vuz: [141  72 205 154 170]
nudo: [108 141 208 110 115]
bepo: [101 150 106 104 121]
kuno: [ 92 144  79 100 110]
vamud: [133 102 153 142 162]
lur: [137  88 190 151 162]
Sasu: [114 142 137 124 118]
Kupu: [150  69 183 152 174]
vere: [119 124 119 121 120]
ganid: [108 155 121 110 115]
Gepi: [112 123 145 111 146]
after: [154]
[170]
after: [101]
[150]
after: [151]
[162]

sife: [138 144 135 100 146 142 128]
gede: [130 172 108 118 151 100 137]
siti: [125  90 128 126 124 160 112]
lok: [125  96 123 125 128 156 113]
tate: [140 174 129 114 133 105 148]
satad: [163 159 206  78 136 120 163]
Lalo: [138 126 160 114 122 145 132]
after: [108]
[118]
after: [130]
[172]
after: [133]
[105]

mis: [129 100 186 129 195  90 187 157 111]
nedis: [129 112 186  68 195  90  52 157 173]
zupo: [171 151 174 134 130  24  79 138 189]
after: [100]
[186]
after: [171]
[151]
after: [130]
[24]
after: [174]
[134]
after: [151]
[174]
asked: [129 112 186  68 195  90  52 157 173]
nedis

duz: [141 146 105 152 128 129 128 144 137 161 136 129 159 128 138 138 127 127
 128 150 106 128  96]
Mik: [123 116 161 155 228 165 128 128 131 121 129 127 107 131 127 146 155 128
 128 113 165 128 167]
geza: [148 129 124 137 125 129 128 139 133 144 164 129 140 184 148 139 133 127
 128 137 124 128 123]
lamuf: [114 147 157 152  94 116 128 114 122  92 104 129 162 102 118 132 142 129
 128 152 154 128 168]
zorim: [121 104  84  97 167 143 128 112 109  94 133 126  88 140 117 104 100 128
 128  99  77 128  79]
Kupuv: [125 119 129 115 165 141 128 111 111  79 140 128 115 159 126 120 125 129
 128 117 126 128 132]
nif: [111 142 140 148 126 127 128 117 130 128  80 129 152  54 112 122 127 129
 128 145 138 128 145]
lomap: [112 137  88 140 123 123 128 111 123 118 113 130 143 114 108 110  99 129
 128 139  81 128  81]
pim: [126 130 111 135 130 137 128 147 153 215 112 128 126  86 126 132 121 127
 128 130 112 128 109]
after: [157]
[152]
after: [153]
[215]
after: [92]
[104]
after: [108]
[110]
after: [154]
[128]
asked: [141 146 105 152 128 129 128 144 137 161 136 129 159 128 138 138 127 127
 128 150 106 128  96]
duz

lesok: [ 75  42 218 192 103 141]
giduv: [171  87 137  99 177  93]
faf: [191  98  42  41 103 142]
after: [191]
[98]
after: [98]
[42]
after: [171]
[87]

roni: [ 95  52  92  37 109]
mozen: [100 114 121  99  99]
tonoz: [108  63  93  31 168]
safu: [117 136 117 116 119]
vod: [ 90  59 156 198  39]
after: [116]
[119]
after: [93]
[31]
after: [31]
[168]

Ziki: [155 137  94 168 153 155 108 104 184  52 161 121  99  83 211 109 119 128
  53]
Bub: [ 87 133  96 128 107 131  96 132 216 165 137 133 132 151 181 107  91 118
 170]
rapot: [170  98 120 156 160 146 130 107 120  50 164 120 139  81 161 125 142 133
  47]
Vefa: [137  81 159 104 131 108 161 139  38 131 120 127 120 122  57 143 162 129
 133]
Rimag: [138 101 165 121 119 125 148 137  74 176 131 131 114 169  67 160 136 141
 168]
Vami: [135  73 155 134 115 136 132 131 117 189 138 132 116 180  97 157 117 144
 175]
pap: [131 143 100 141 139 136 113 118 166  80 135 124 139  94 162 123 140 131
  50]
Rudak: [131 143 100 141 139 136 113 118 166  80 135 124 139  94 180 106 122 120
  87]
bodek: [126 134 105 131 139 128 121 122 147  80 126 124 138  90 121 104 131 118
  88]
Gekar: [137  81 159 104 131 108 161 139  38 164 141 130 115 158  63 164 143 144
 151]
after: [98]
[120]
after: [101]
[165]
after: [116]
[180]
after: [73]
[155]
asked: [131 143 100 141 139 136 113 118 166  80 135 124 139  94 180 106 122 120
  87]
Rudak
after: [74]
[176]

vefe: [185  39  40 115 114]
Nunas: [185  39 136  71 189]
zufum: [185  39 123 115 102]
det: [185  39 136  71  80]
tep: [152 113 137  69  57]
after: [113]
[137]
after: [137]
[69]
after: [69]
[57]
asked: [185  39 136  71 189]
Nunas
asked: [185  39 123 115 102]
zufum

puz: [110 169 111 120 173 152 165  43]
fup: [168 148  71 133 182 151 224  70]
nameg: [123 191 127  80 162  79 192  55]
after: [79]
[192]
after: [173]
[152]

Gugut: [150 114 123 103 120 129 113 111 101 131  82 111 135 114  95  71 130 110
 191  65 174 157  84 108 105 114  83 118 121  97 105 133 122 115 127 167
 194]
Fugu: [169 126 158 170 106 143  74 153 139 121  73 139  96 128  80 162 140 164
  70 138 143 109  94 161 132 162 137  93  66 134  94 181 140 101 135 142
  93]
zatar: [133  74 173 167 162 120  95 112 123 104  92 119  87 179  95 136 149  73
 164 137  70 116 138 143 152 163 154 172 110 126 120 136 143 147 116 143
 160]
Gemi: [123 145 146 113 179 107 126 113 138 148 113 151 122 133 170 150 123 177
  79 141 161  68 157 122 160 164 152 128 143 171 114 105  96  94 171 104
  65]
puzab: [123 145 146 113 179 107 126 113 138 148 116 151 122 133 170 150 123 177
  79 141 161  68 157 122 160 164 152 128 143 171 114 105  96  94 171 150
  82]
negik: [123 145 146 113 179 107 126 113 138 148 116 151 122 133 170 150 123 177
  79 141 161  68 157 122 160 164 100 128 143 171 114 105  96  94 171 104
  65]
asked: [123 145 146 113 179 107 126 113 138 148 113 151 122 133 170 150 123 177
  79 141 161  68 157 122 160 164 152 128 143 171 114 105  96  94 171 104
  65]
Gemi
after: [130]
[110]
asked: [123 145 146 113 179 107 126 113 138 148 116 151 122 133 170 150 123 177
  79 141 161  68 157 122 160 164 152 128 143 171 114 105  96  94 171 150
  82]
puzab
after: [106]
[143]
after: [66]
[134]
after: [115]
[127]

nud: [128 179 120  94 128 123  83 136]
Niviv: [129 125 116 149 128 123 172 147]
Garit: [156 140 137 178 126  80 127 162]
Reb: [139 125 118 143 125  73 144 152]
tuge: [152 155 184 128 131 189 122 142]
senos: [130 126 115 169 127 114 187 144]
Buf: [108 117  91 110 130 165 117 122]
Gaku: [135 130 124 131 127 115 120 137]
bamar: [176 158 200 195 127 106 213 177]
after: [178]
[126]
after: [200]
[195]
after: [129]
[125]
after: [116]
[149]

Kubot: [159 132 108 105  64 136 152 160 115 149 106 152  97  79 107 100 160  98
 141 136  84 126 119 126]
nur: [146 125 164  96 137 152 128 113 122 131 148 137 115 139 134 128 133 125
 118 148 124 110 124  99]
kal: [135 131 121 120 109 131 136 136 121 134 125 136 119 113 122 122 137 119
 134 130 115 128 127 128]
Tubi: [129 129 125 127 154 133 120 127 124 121 141 113 138 138 143 139 116 138
 117 135 138 133 124 125]
Mir: [174 115 149 137 146 113 132 148 135  92 120 130 108 103 169 147 118 127
 143 108 129 138 154 147]
nevu: [128 127 123 121 128 132 127 135 123 134 128 118 128 110 121 122 131 127
 127 130 126 132 122 129]
navo: [145 113 190 136  90 124 137 102 150 142 110 168  98 123  90  99 156 108
 152 102  97 114 153 151]
Todu: [154 129 134  99 206 159 107 131 108 110 172  83 144 143 176 158  98 152
  87 158 135 148 114 128]
lik: [146 125 164  96 137 152 128 113 122 131 148 137 115 139 134 128 133 125
 118 138 100 130 133 144]
asked: [145 113 190 136  90 124 137 102 150 142 110 168  98 123  90  99 156 108
 152 102  97 114 153 151]
navo
after: [153]
[151]

Vapom: [105 134 155 138 164 119 126 110 113  98 120 130  87 156 108 138 121  97
 160 202 157 149 135 148 111 123 172 104  81  89 155 156 104  93 137 148
 140  98 104 134 112 137  98 107 120 120 165 139 198 109 105 152 138]
Zit: [163  94 176 141 209 100  98 135 137 129 123 155  99 129 109 124 108 102
 155 215 151 167 157 163 111 137 142 146 110 117 131 140 112 123 125 120
 166  97 111 153  97 131  55 111 113 131 122  93 188 146 130 126 139]
Gogen: [105 134 155 138 164 151 126 110 113  98 120 130  87 156 108 138 121  97
 160 202 157 149 135 148 111 123 172 104  81  89 155 126 162  93 137 148
 140  98 104 134 112 137  85 107 120 120 165 139 198 109 105 152 138]
fopu: [163  94 176 141 209 100 167 135 137 129 123 155  99 129 109 124 108 102
 155 215 155 167 157 163 111 137 142 146 110 117 131 140 112 123 125 120
 166  97 111 153  97 131  55 111 113 131 122  93 188 146 130 126 139]
Dezin: [105 134 155 138 164 151 126 110 113  98 164 130  87 156 108 138 121  97
 160 202 157 149 135 148 111 123 172 104  81  89 155 126 162  93 137 148
 140  98 104 134 112 137  98 107 120 120 165 139 198 109 105 152 138]
asked: [163  94 176 141 209 100  98 135 137 129 123 155  99 129 109 124 108 102
 155 215 151 167 157 163 111 137 142 146 110 117 131 140 112 123 125 120
 166  97 111 153  97 131  55 111 113 131 122  93 188 146 130 126 139]
Zit
asked: [105 134 155 138 164 151 126 110 113  98 120 130  87 156 108 138 121  97
 160 202 157 149 135 148 111 123 172 104  81  89 155 126 162  93 137 148
 140  98 104 134 112 137  85 107 120 120 165 139 198 109 105 152 138]
Gogen
asked: [105 134 155 138 164 119 126 110 113  98 120 130  87 156 108 138 121  97
 160 202 157 149 135 148 111 123 172 104  81  89 155 156 104  93 137 148
 140  98 104 134 112 137  98 107 120 120 165 139 198 109 105 152 138]
Vapom

nisom: [122 146 116 125 114 114 106]
saza: [119 145 127 121 118 126 119]
Lep: [ 74 128  92 122  62  88 128]
Tup: [173 211 134 132 194 133  95]
mopak: [127 128 129 127 127 130 129]
dogi: [ 92 136 167 109 116 174 150]
nagim: [200 195  93 100 179 111  85]
fer: [122 134 109 130 123  98 114]
Baze: [119 143 127 120 128 117 115]
Rizag: [200 195  93 100 179 111 111]
lemef: [127 128 129 127 127 130 126]
Segom: [128 128 128 128 128 128 128]
after: [174]
[150]
after: [74]
[128]
after: [123]
[98]

sosib: [128 109 127 118 133 120 142 155 101 150 120  86 136 137 127 122 165 142
 149 185 126 106 127 101 116 126 125 157 109 131 128 169]
zuseg: [130 115 144  98 130  70 120 143  93  97 230 113 102 128 121 113 105 172
 119 123 129 136 125 179 129 133 128 135 140 104 116 109]
kuvu: [124 125 118 130 124 138 127 118 126 119 130 121 124 135 135 138 111 141
 129 132 129 124 126 138 123 136 127 115 137 120 129 128]
Dalez: [128 158  92 137 129 127 143  64 134 102 117 170 152 169 134 122 132 140
 126 117 154 118 126 120 157 110 130 182 125 116 118 126]
gaki: [127  99 148 135 125  80 139 153 124 138 154 144 130 101 108 110 110 161
 120 123 135 126 128 116 138 122 131 142 116 113 122 100]
Debu: [127 105 136 126 123 125 134 160 138 154  55 115  89 107 135  78  79  57
 116  93 110 109 124 118 140 124 129 136 132 109 124  91]
nop: [129  92 145 152 129 115 133 175 178 136 117 129 180  55 150 152 109 167
 118 132 125 150 137  84 114 124 127  87 104 168 126  79]
asked: [128 109 127 118 133 120 142 155 101 150 120  86 136 137 127 122 165 142
 149 185 126 106 127 101 116 126 125 157 109 131 128 169]
sosib
after: [155]
[101]
after: [87]
[104]

zus: [135 213 145 219 116  84 144 103 141  55]
rima: [142 198 190 216 131 105 127  86 141  46]
Zezo: [ 51 171 100 195  45  67 172 126 171 220]
binad: [ 77 213 132 214  55  51 184 139 196 161]
after: [198]
[190]
after: [144]
[103]
after: [196]
[161]
after: [195]
[45]

gadeb: [122  30 120 106 196 161 228]
Nokot: [229 147 143  51  77 173  63]
Folok: [ 55 112  62 144 111  19 137]
ruv: [229 147 143  51  20 149  61]
Tubo: [145 116  78  27 222 123 237]
loluv: [ 33  83  81 212 228 205 159]
pavu: [ 55 112  62 144 111 136 224]
after: [83]
[81]
after: [149]
[61]
after: [205]
[159]

ziled: [163 169 159 110 114 129 105  82 154 144 137 108 162 141 151 121 146  65
 114 134 121 141 119 132 146  97 151  78  88  54]
Lada: [101 117 128 142 102 147  97 179 180 143 132 113 138 144 102 127 113 164
 117 134 115 172 139 170 135 103 135 125 104 129]
Vop: [ 82  82 139 176 146 114 145  75 106 146  71 112 123 125 149 134 164 157
 122 139 131 174 142 118 133 144 126 161 174 138]
Pep: [ 39 171 137 105 121 133 108 125 136 122 124 145  84 121 148 103 123 147
 143 125 137 137 159 111 136  81 127 198 123  82]
peba: [174 151 120 135 114 154 127 107 102 113 133 126 234 121 109 112  98  73
 145 152 123  73 148 125 128  51 165 153 115 163]
bunob: [212 116  71  97 133 139 105 130  40  96 199 116  87 105 102 123 114 170
 129 139 159  64  96 134 124 126 165  84 126 184]
asked: [174 151 120 135 114 154 127 107 102 113 133 126 234 121 109 112  98  73
 145 152 123  73 148 125 128  51 165 153 115 163]
peba
asked: [ 39 171 137 105 121 133 108 125 136 122 124 145  84 121 148 103 123 147
 143 125 137 137 159 111 136  81 127 198 123  82]
Pep
after: [161]
[174]
after: [39]
[171]
after: [179]
[180]
after: [119]
[132]

susu: [164 138 194  84]
fef: [165 138 194  87]
denus: [164 138 191  84]
bab: [127 110 194  46]
Gamo: [144 166 144  85]
vimi: [163 140 190  85]
Sozo: [165 165 194  87]
asked: [164 138 194  84]
susu
after: [140]
[190]
after: [190]
[85]
after: [166]
[144]

Sur: [215 149 129 137 136 198 110 148 106  69 163]
toz: [107 136  85 125 133 135 101 222 144  83  88]
Bip: [215 156 129 137 136 198 110 148 106  69 163]
after: [144]
[83]
after: [83]
[88]
asked: [215 156 129 137 136 198 110 148 106  69 163]
Bip

rimo: [120 109 114 167 128 145 175 146 129 132 132 136 109 134 106 129  94  96
 125 160 112  91 119 106  96 154 105 114 124 129 123 143]
vovep: [120 109 114 167 128 145 175 146 129 137 132 136 109 134 106 129 138 141
 129 119 132 160 136 129 155 112 148 143 133 136 128 146]
Mef: [120 109 114 167 128 145 175 146 129 132 132 136 109 134 106 129  94 125
 145 176 103 151 128 103 188  84 129 113 141 150 115  87]
after: [137]
[132]
after: [155]
[112]
asked: [120 109 114 167 128 145 175 146 129 132 132 136 109 134 106 129  94  96
 125 160 112  91 119 106  96 154 105 114 124 129 123 143]
rimo
asked: [120 109 114 167 128 145 175 146 129 137 132 136 109 134 106 129 138 141
 129 119 132 160 136 129 155 112 148 143 133 136 128 146]
vovep

